Each named turn below is shown by a few rows before and after it. Which turns, in which order, take the first row of each later pair to the second? The first pair is answered.
turn roso:
[ 35 -19   7 -14   1  -2  12 -21  -3   5  -9] |-> [ 11 -23  12  -7  -1  -4  18 -33 -15   4  -4]
[ 25 -25  57   6  -8  24  18  30  12  -5  14] |-> [ 50 -25  40 -10  -9  19  28  28   7   1  -2]
[  0  -2 -24  -1  -1   8  12   1 -10  -8 -13] |-> [-15  -4 -18   6  -2   9  13  -4 -12 -10  -7]
[ -1 -24 -26  14 -22   1  21 -41  10  48  29] |-> [-12 -23 -15  24 -22   8  11 -36  18  45  42]
turn Lon:
[-26  -5  -6   5 -10  -8   3 -26 -14  27  23] |-> [-19 -15  19  -7   8 -13   1  27 -25  -5  24]
[  9 -13  -5 -14  -3 -13   4  14  23  26   7] |-> [-20  -5  10   1   5 -20  14 -21 -11  14 -12]
[-1  9 21 -6  3  8 -1 12 -7 -8 -1] |-> [  5  11   3  -6 -11  14  -4  -4  11  14   6]
turn Nad:
[-8  0 20 11 -1  7 -2 -5 -4 -3  1] |-> [-7 -2 18  7  0  7 -4 10  0 -6  8]
[ 13  27  16 -15  21  -4  -2   2   0 -30  -4] |-> [  5  28  16 -12  22  -6   0 -11  -6 -28  -8]
[ 16 -32   5 -31  10 -11   5  84 -11 -28  24] |-> [ 83 -15  20 -33 -10  -4  26   1 -16 -11 -40]
[ -1 -23 -26   4 -40  21  23 -27  41  64  36] |-> [-15 -23 -27   8 -39  20  23 -28  37  63  39]
turn fupa:
[ 26 -19  -5 -11  -9   6   5 -19  -7  -2  -7] |-> [ 25  -9 -27 -13  -3   3  -9  -7   2   1  -2]
[-10   6  25   7   2   1   0   0  -7 -17   8] |-> [ 7 -4 27  1 -9  6  8 -1  3 -7 11]
[-13 -28  30  -9 -13   8   9  22  19  20  33] |-> [-16 -17   7 -10  -4   4  -8  33  25  22  38]
Now pairs of rows:
(two turns a pair)
[ -4 -31  80   9   2  12   6   8 -43 -26  -7] |-> [ 22 -28  75  -1   5  16  -5  38 -25 -28  -3] | Nad roso
[ 10  30 -23  26   8   1 -33   4  30  10  -4] |-> [ 12  27 -42  12   5 -13  -8 -21   3  17 -25] | roso roso
[  0 -10  -8 -17 -22   7  31   1  11  34  20] |-> [-29  -9  22  -7  -6  -2  37   1 -25   4   7] | roso Lon
[-10   5  21  13 -12   6  -3 -37   7   0 -13] |-> [-33  -3   5  13 -14   6  -7 -23  14   7  12] | fupa Nad
[ 16 -19   4 -19  10 -11   3  31  -2   0  16] |-> [ 25 -15   2 -22   3 -17  19  -7 -20   8 -10] | roso Nad
[ -9   7 -16  -5  -9 -15  15 -22  -5  -5  -9] |-> [ 11   0 -18 -17  -6 -12   7  20  11  -9   5] | Nad Nad
[ 16   1  29   3  12   6   6   7 -21 -20   8] |-> [ 14   5  27   4  10   4  10  -7 -27 -19   0] | roso Nad
[ -2  23 -16   4   7  11 -20 -19  19  26  15] |-> [-13  22 -10   4  21   7 -27  13  15  10  23] | fupa Nad
[-42  26 -33   5  32 -20 -17  18 -22  -9  20] |-> [-46  10  27  18  26 -10   6   1 -41 -29   9] | roso fupa
[ 23  23 -74 -14  17 -19 -13  38   3  14 -15] |-> [-18  33 -72   5  15 -26  -3 -18 -25  17 -29] | Nad Nad
[-45 -13  14  25 -15  11  -2   9  10   9  34] |-> [-31 -18  11  19 -22  14   1  10  21  18  37] | fupa fupa
[ 19  10 -19  15  -5  -1 -14 -27  21 -21   6] |-> [ -9   8 -25  19  -2  -8 -10 -27   8 -23  14] | roso Nad
[ 21  10 -17 -26  10   8 -21  19  22   9  -8] |-> [ -4  13 -27 -26  19 -10  -8  -4 -14   3 -27] | roso fupa
[-57  15 -19  11  16  -9   5  -7 -31  -5  -8] |-> [-34   1   8   0  24  -4   5  48 -25 -27   1] | Nad fupa
[ -7   5   3   4   9 -14  -7  15  -9  -4  -3] |-> [-13   9   1   7   5 -15  -5  -2 -12   2  -7] | Lon Lon
[  9   4  -8   6  35  -4  -8  26 -19 -21 -14] |-> [ 12 -10  12   6  24  -2  17   7 -30 -21 -22] | roso fupa
[-13   5  23  19 -10  12  13 -56   4   8  -2] |-> [-29   2  30  25  -1  19 -11  -6  26  -2  33] | roso Nad
[-32  13 -11   8  11  -9 -11 -12 -10   1   3] |-> [-27   5  23  16   4   1  -4 -14  -7  -8   5] | roso fupa
[ 12   8  33  11  11  12 -13   9   6 -21  -2] |-> [ 26   8  16   8  -1  19 -15  -1  28   1   5] | Nad Lon
[ -8  -2  -4  -5  -6 -17  19  -8 -33  -4 -21] |-> [-20 -15  -7  -5 -13 -15  24  -1 -26   3  -2] | fupa Nad
[  6 -19  -2   9   0 -12  16 -20  -7  -7  -2] |-> [ -2 -24 -14   4   0 -10   9   3   4  -5  17] | Nad Lon
[ 27  32 -49  -4  11 -19 -46 -13 -16  25 -12] |-> [-11  18 -16  10   8 -24 -15 -51 -55  12 -21] | roso fupa
[ 36  -4  15   3 -14  22 -15   7  39  12  12] |-> [ 16   3  22  -1   1  -2  16 -36 -26  -6 -34] | roso Lon
[ 11  15 -16 -21  26   9 -23  48   6 -37  -8] |-> [  8  -9  41 -13  11  15  14  16 -18 -50 -22] | fupa fupa
[ 12  -4   2  -3  -6  25 -17   5  10   7  28] |-> [  8   1  28   4   5  16  -4 -14 -20 -12   0] | Nad Lon
[ 13   1  11  -3  -2  -1  13 -39 -26   0 -20] |-> [-28  -3 -10   3  -3  -5   9 -36 -24   8   7] | fupa Nad
[  9  17 -35   3  -9  -6  -1 -25 -22  28   1] |-> [ -4   8   2   2  15 -14   2  20 -48 -14  -1] | Lon roso
[-22  28 -13   1  41 -19 -16  18 -26 -30  -9] |-> [ 18  34 -49  -4  10  -5 -21 -22  19  20  -8] | Nad Lon
[ 19  26  22   0  27  -5 -22  24  -3 -32 -21] |-> [-12  33 -20  16   2   0 -24 -42  17  15  -5] | Lon Nad
[  1  17 -44  -5 -16   1  -2 -40   9  37   3] |-> [-29  16 -21  17 -15  10 -15 -35  17  30  25] | roso roso
[ 24  -8 -24   6   9 -23  12 -21   0  17  10] |-> [ -6   0 -23  18  18 -27   4 -23  -8   9  16] | fupa roso
[-18 -18 -14 -18   8 -14  32  13 -29  -7   4] |-> [  5 -13 -33 -19  -9  -7  31 -15  -8  22   1] | Nad Lon
[10 15 18  7 23  4 -4 -3 26  3 -6] |-> [ 5 13 21  7 26  3 -5  7 26  1 -2] | Nad Lon
[  2 -17 -28 -16  -6   2   0  17  10  12  15] |-> [ -8  -8 -25  -5 -11  -1  10 -30  -6  17  -4] | Nad Nad
[-11 -14  20   4  -5   8   8  -4  -3  -5  12] |-> [  4 -10  10  -1  -5  12  -5  13  15   0  18] | roso fupa
[-18 -11  35   9  -2  25   8 -11   2   1  19] |-> [  8   0  17   0   3  28 -14  15  27   5  24] | roso fupa
[ 36  21 -11   6 -11  22   5 -48  16  29 -21] |-> [ 18  26 -29  10  -8  19   0 -50  15  34 -13] | roso fupa
[-27   9 -17  -8  19  -9 -11  22 -25 -21  14] |-> [-37  15 -24  -1  14 -10  -9  -6 -27 -10  10] | Lon Lon
[-24  -1  22  -9 -10 -22  43 -19 -39 -16 -24] |-> [ 23 -12  20 -33  -6 -14  31  51  -7 -21  -5] | Nad Nad
[ 27 -24  -4 -24  -9  -7  29  -5 -17  -6 -16] |-> [ 11 -28 -17 -23 -18  -6  31 -14 -12   6  -5] | Nad fupa
[ 28   6  -3   3 -11  -2   0  -5  27  13 -25] |-> [  7  17 -25   4   3 -16  -4 -11  10  11 -29] | fupa roso
[ 12 -15 -15  -8 -13   2  -4  14  25  18  18] |-> [  7 -11 -21  -9 -17  -4  11 -22   5  24  -2] | roso Nad
[  9  11  33  27 -15  34 -16 -18  43   4  22] |-> [ 59  10  -3  -8 -17  18   7 -26  28  18 -16] | roso roso
[ -5   4  19   3  17  -3  -7  11 -25 -27  -3] |-> [ 21   7 -18  -1  -8  10 -17  -5  21  17  15] | roso Lon
[ -8  -8  32   9  -5   8   9  -8  -5 -12   3] |-> [ 24 -11   9  -7 -13  13   8   5  18   5   8] | Lon roso
[ 36 -32 -10 -26 -29  23  18  -5  25  26   6] |-> [ 34 -32  -1 -27 -28  16  32 -26   4  21 -13] | Lon fupa
[ 33 -20  11 -28 -24 -16  34 -26 -23 -15 -39] |-> [ 38 -19  -2 -29 -32 -12  31 -37 -11   0 -33] | Lon Lon
[ 54  22  13   1  25  -1 -32 -12  19 -12 -39] |-> [  7  13   6   5  19 -17   0 -58 -24  -8 -51] | roso roso
[  4 -40   9 -16 -14  -2  42  14  -5 -10  18] |-> [ 29 -24 -27 -26 -12  -3  25  17  18   8  16] | Nad fupa
[ 42  -7 -41 -22   9 -30  12  27  -2  13  -4] |-> [ 35  -5 -16 -18  20 -37  23  19 -30  -9 -23] | Nad Lon
[-50  -8  -2  16  -5  -4   5 -21  -2   2  18] |-> [-35 -10 -15  11 -14   3  -1 -14  20  17  30] | Lon Lon
[ 32  -2  -9  -8  16  -7  -4  19  -5 -22  -6] |-> [  6  -3 -16  -6  14 -17  11  -7 -29 -20 -13] | roso Nad
[-16  -2  10  17  16 -27 -10  -7   0 -21 -25] |-> [ 20 -11 -22  -8   2 -23  -6   9  24   3 -18] | Lon roso
[ 17  -4  -5 -16 -21  -3  -2  16  24   5   2] |-> [-23  13   1  -1   3 -16 -13  16  -5 -19  -6] | fupa fupa
[-10  -2  12  -9  -3   4   8 -33 -17  -1  -5] |-> [  0  -9  20  -5 -14  19  -1 -21   8   6  13] | roso fupa
[-23   4 -19   3  -7  -9   2  -7 -27   2 -10] |-> [-30  -7  10  15 -16   4   3 -10 -16  -3   4] | fupa roso
[ 30 -23   9  -4  -9   6  19  20   6   2  10] |-> [ 20  -7 -22   3 -16   4  12 -18  11  26   3] | Lon fupa
[ -8 -25  11 -16  13   5  22   3 -13   0 -13] |-> [  4 -18 -17 -24  14   4   6  20   6  13  -3] | fupa fupa
[-24 -17  -2 -16  -5  22  29   4  -4  26  34] |-> [  5 -19  -3 -26  -9  24  33   6   0  29  25] | Nad roso
[  0   3 -24  -8   2  -8  21 -21 -17   1 -11] |-> [ 13  -6 -10 -18  10  -8  22  18 -14 -15  -7] | fupa Lon
[ 22  -2 -26 -16  -4 -18  12 -12  -6  13 -16] |-> [  6 -17  -2 -18   8 -19  13  32 -14 -10   0] | roso Lon
[  4  19 -18 -20   2   0 -11 -13  -6   0 -19] |-> [-11   9  -1 -14  -6   3   3 -28 -15  -1 -17] | roso fupa
[-18 -25  35  16  28  23   0  14  -9 -15 -15] |-> [  5 -22   1  16  -1  35  -3 -26  31  31  -8] | Lon Nad
[ 30   9 -34 -28  11 -33   3  -3 -25  -3 -17] |-> [ 21   3 -38 -32  14 -34  -3  24 -19  -6   3] | Nad Lon
[ -1 -15 -14 -16 -15  -2  16  -5  11  22  13] |-> [  2 -23   5 -18 -12  -4  28  -5  -6   9   2] | Lon fupa
[-27   2 -22   4   3  -1  -6  11   5   9  16] |-> [ 11   0 -12  -8   6   2  -7  34  12   1   7] | Lon Nad
[ -3  28 -37   9  10   1 -43  21  28   7  17] |-> [  9  24 -63 -13   6 -17 -13  -6   0  18 -12] | roso roso
[ 40   0  41   4 -11   4 -15  -1   7 -10 -32] |-> [ 22 -13  37   9 -31   8   2 -34   8  10 -20] | Nad fupa
[ 28  -3  28   9 -20  15  -1 -18  20   1  -1] |-> [ 27  -5  18   1 -21   7  13 -32   6   4 -13] | roso roso
[ -8  -9  -5   0 -20   5  18 -16  -3  16   4] |-> [-18 -11  20   6  -7   5  10  12  -9  -7   9] | roso Lon
[ 21  24 -23   1   5   1 -30  -9  13   6 -17] |-> [-11  25  -5   8  21  -9 -27   3 -15 -19 -19] | Lon Nad
[ 25  10   5   8  -8  10   4 -34   5  13 -14] |-> [  1   8  15  20  -8  13   3 -39   1   9  -4] | roso roso
[  8   2  -3  -7 -15   1  -6 -56  13   7 -16] |-> [ -5   7 -15  -5 -13   0 -13 -55  16  11  -7] | fupa roso
[ 29   8  -5  -3 -11  -2   4 -19  19  17  -1] |-> [ 12   0  23  -5   9 -14  16   7 -19 -20 -12] | roso Lon
[-42 -13  27  17   3   3  11 -15 -19  -5   1] |-> [ -4 -33  38   2 -13  14  25   5   0   2   8] | fupa Lon
[ 16 -10  24 -12 -31  14  23 -45   0  21 -11] |-> [ 10 -22  58 -13 -12  16  15  16  -7 -15   5] | roso Lon
[-12 -34 -46 -14 -13   6   2  24   7  31  41] |-> [-12 -17   5  -2   4  -9  29 -36 -59  -6 -31] | Nad Lon
[ 13   5 -12  19  30 -15   2   9 -10 -19 -57] |-> [ 43 -16   3  11   7  -4  21   1   3  -6 -54] | fupa fupa
[  4 -21  11 -13 -12 -10  16  -3 -16   2  -2] |-> [-11 -20  26   0 -11  -3   3   5  -7  -4  13] | roso roso
[ 26  11 -14 -13  18 -11 -13 -14 -11 -19 -22] |-> [-21   3 -18  -6  23 -16 -12   1 -22 -26   2] | roso Nad
[  0   0  20  28   5   3  -8   7  34  10 -24] |-> [-14   4  10  31   7  -5   0 -16  18  13 -36] | roso Nad
[ 51   3  28   6 -24  31  -6  14  48  10   8] |-> [ 42  -7  -6 -15 -29   3  45 -36  -6  26 -28] | roso roso
